grid =
[[ -5   8 -15  20 -16   2 -13  49  -5 -25  16  -4]
 [ -5   8 -15  20 -16   2 -13  49  -5 -66  16  -4]]
The smallest entry in the last row is -66
The first entry on the main diagonal: -5
The fourth entry in reading order is 20
Read off the bottom-right entry.
Answer: -4
The entry in the top-right corner -> -4
The top entry of the column that holds the smallest entry: -25
Read off the entry in the bottom-left corner.
Answer: -5

arr =
[[-92 -59 -16 -56 -42  67   4 -82  13 -41  30  48  -3 -43]
 [ 13  57 -16 -17 -67 -44  33 -30  18  -8  61  54 -11  26]
 [ 49 -44 -27 -65 -16  47 -87 -68  84 -50  83  16 -68 -42]
 [  3  51 -65  -6   1  18 -33 -43 -27 -14  57  73  58 -74]]
Rows and columns are numbered from 0.
Give the top-right entry.
Answer: -43
Give the entry in row 1 and column 0.
Answer: 13
Give the entry just left of the largest entry.
Answer: -68
Give the entry in the bottom-left corner.
Answer: 3
Give the entry just right of 83.
Answer: 16
The entry just left of -11 is 54
Give the entry in row 0 and column 2.
Answer: -16
The entry at row 1, column 1 is 57
The entry in the bottom-right corner -> -74
The entry directly below 84: -27
Give the entry at row 2, column 0.
Answer: 49
Give the entry in row 0 and column 0.
Answer: -92
The entry in row 2 and column 1 -> -44
Give the entry just left of 1.
Answer: -6
Give the top entry of the column that holds the largest entry.
Answer: 13
Give the entry directly below -41.
Answer: -8
The entry directly above the largest entry is 18
Give the entry directly below 26.
Answer: -42
Give the entry just right of -14.
Answer: 57
Give the entry just right of 54.
Answer: -11
Give the entry in row 0 and column 1.
Answer: -59
Give the entry just left of -82.
Answer: 4
Give the entry just right of the largest entry.
Answer: -50

-42  -43   -1    5   -6  -25  -54  -71  -41    0   16   42  -23
 -1   -1   -1   -1   -1    0    1   -1   -1    1    1    0    0
  2   -7    2    6    4    9   20    7   -5   -9   -8    9  -19
-19  -16   -2   -8   -4  -10  -15  -34  -11    6   10   25   -4
-28  -27   -1   -3   -5  -16  -31  -51  -23    4   12   32  -12
 -1   -1    1    2    2    0    1    3   -1   -1   -2    0   -1
-14  -14   -3   -9   -4   -7   -9  -30   -7    7    9   21   -1
  2   -1   -2   -3   -2   -1    1   -1    1    3    2    2    1
  2   -1   -2   -4   -3   -1    1   -5    1    3    2    2    3
 -3   -1    2    6    6    2    7    3   -3   -3   -4    2   -7
 -1   -1    1    2    2    0    1    3   -1   -1   -2    0   -1
The entry in the top-left corner is -42
The bottom entry of the column that holds the largest entry -> 0
The entry in the top-right corner is -23
Report the top entry of the column that holds the largest entry.
42
Report the bottom entry of the column that holds the smallest entry.
3
Report the second smallest entry.
-54
The 5th entry from the end, reading row by row: -1
The entry directly above the centre entry -> -31
The bottom-left entry -> -1
Report the entry just left of the largest entry.
16
The 2nd entry on the main diagonal -> -1
Report the last entry, reading row by row.
-1
The 2nd entry on the diagonal from the top-right corner -> 0
The 5th entry in reading order is -6
Report the entry directly below -25.
0
The entry directly above 21 -> 0
Report the smallest entry in the first row.
-71
Report the 4th entry, reading row by row.
5
The entry directly below -11: -23
Report the entry just right of the centre entry.
3
The entry just left of the centre entry is 0

[[-16 -21  16   7  90 -12 -29  -6  -5  28 -24  -7  19]
 [-18 -21 -25  29  41 -57 -12   1  46  15 -16  26 -37]
 [ -2  -1 -44   7  -4 -41 -17  -2  52 -24 -48  24 -41]
 [ 19  17 -19 -29  -1   8 -59  30  11 -45  13 -38  42]
 [-57  28 -12  18  42  26  45   3   7   5  44   3  29]
 [ -3 -10  42 -62 -28  44  -4  -4 -43   3   4 -24  30]
 [-63  -9  -7 -43 -34  -9  11   2  35 -18  -2   6 -55]
 [ 10  16  45  68   7   9 -50  26 -11  -1   8 -28 -28]
 [-66  -6   7   7  63 -14 -30  13  31  -1  -5 -13 -27]
 [  4 -39  35 -44 -50 -15 -37   7   5  38  23  20  23]
 [ -6 -40  20  -6  76 -21  -3 -21 -17  45 -26   3   8]
 [ 13  33  12  52  31  30 -29  -3  -3  15 -44  20  49]
 [-29 -23  -9  -7 -33 -36  24   9  33  26  66  28 -19]
 [ 12  -2  -9 -47 -11   0 -37  28  -4 -49  35 -59   6]]
Counting starts at 0.
The entry just left of 0 -> -11
The bottom-left entry?
A: 12
The top-right entry?
A: 19
The entry in the bottom-right corner?
A: 6
The entry in row 0 and column 2 -> 16
The entry directly below -34?
A: 7
The top entry of the column that holds the largest entry?
A: 90
The entry directly below the smallest entry is 4
The entry at row 0, column 0?
A: -16
The entry in row 1 and column 0?
A: -18
The entry just right of the smallest entry: -6
The entry just right of 2?
A: 35
The entry in row 1 and column 2 -> -25
The entry at row 0, column 1 is -21
The entry in row 2 and column 0 is -2
The entry just right of -34?
A: -9
The entry just right of the largest entry?
A: -12
The entry in row 1 and column 1?
A: -21

Questions about the row below.
1) Which number is the maximum?
2) Which number is the last entry?
3) Which number is the smallest entry?
4) Which number is the entry just left of 63?
5) Which number is the third entry from the right?
6) Which number is the first entry from the left?
[ -3  69   5  63   7   1 -25   3  17  52  -6  34  -5  11  -8]
1) 69
2) -8
3) -25
4) 5
5) -5
6) -3

[[ 11  11 -48 -22  23  48 -16 -22  79 -21]
 [-19   6   4 -27  -9  -8 -22 -28   1  47]
 [  9   3 -17  20  -1  33  -5  38 -22 -25]
 [-14  36   9  26  34 -15 -17   4   0  25]
 [  4   2 -22 -34  16  12  -5 -54  79  13]
 [-17  26  -8  27  11   1  30   6  -8 -13]
 [-33  26  28  17  13 -64  51 -23   4  -5]
 [-26  19 -13 -26  -8   7 -24 -16   3  32]
 [  6 -17 -16   0 -31  40   1  27 -45  -7]]
Indices start at 0.
The entry in row 2 and column 0: 9
Find the entry at row 0, column 0.
11
Find the entry just right of the smallest entry.
51
Find the entry at row 0, column 2.
-48
The entry at row 1, column 2 is 4
Find the entry directly below 51.
-24
Find the entry directly below 33.
-15
The entry directly below the smallest entry is 7
The entry in row 0 and column 1 is 11
The bottom-left entry is 6
Find the entry in row 1 and column 0.
-19
Find the entry at row 2, column 1.
3
The bottom-right entry is -7
The entry in row 1 and column 1: 6
Find the top-right entry.
-21
Find the entry just left of the smallest entry.
13
Find the entry directly above 2.
36
The entry directly above the smallest entry -> 1
The minimum: -64
The entry just left of -54 is -5
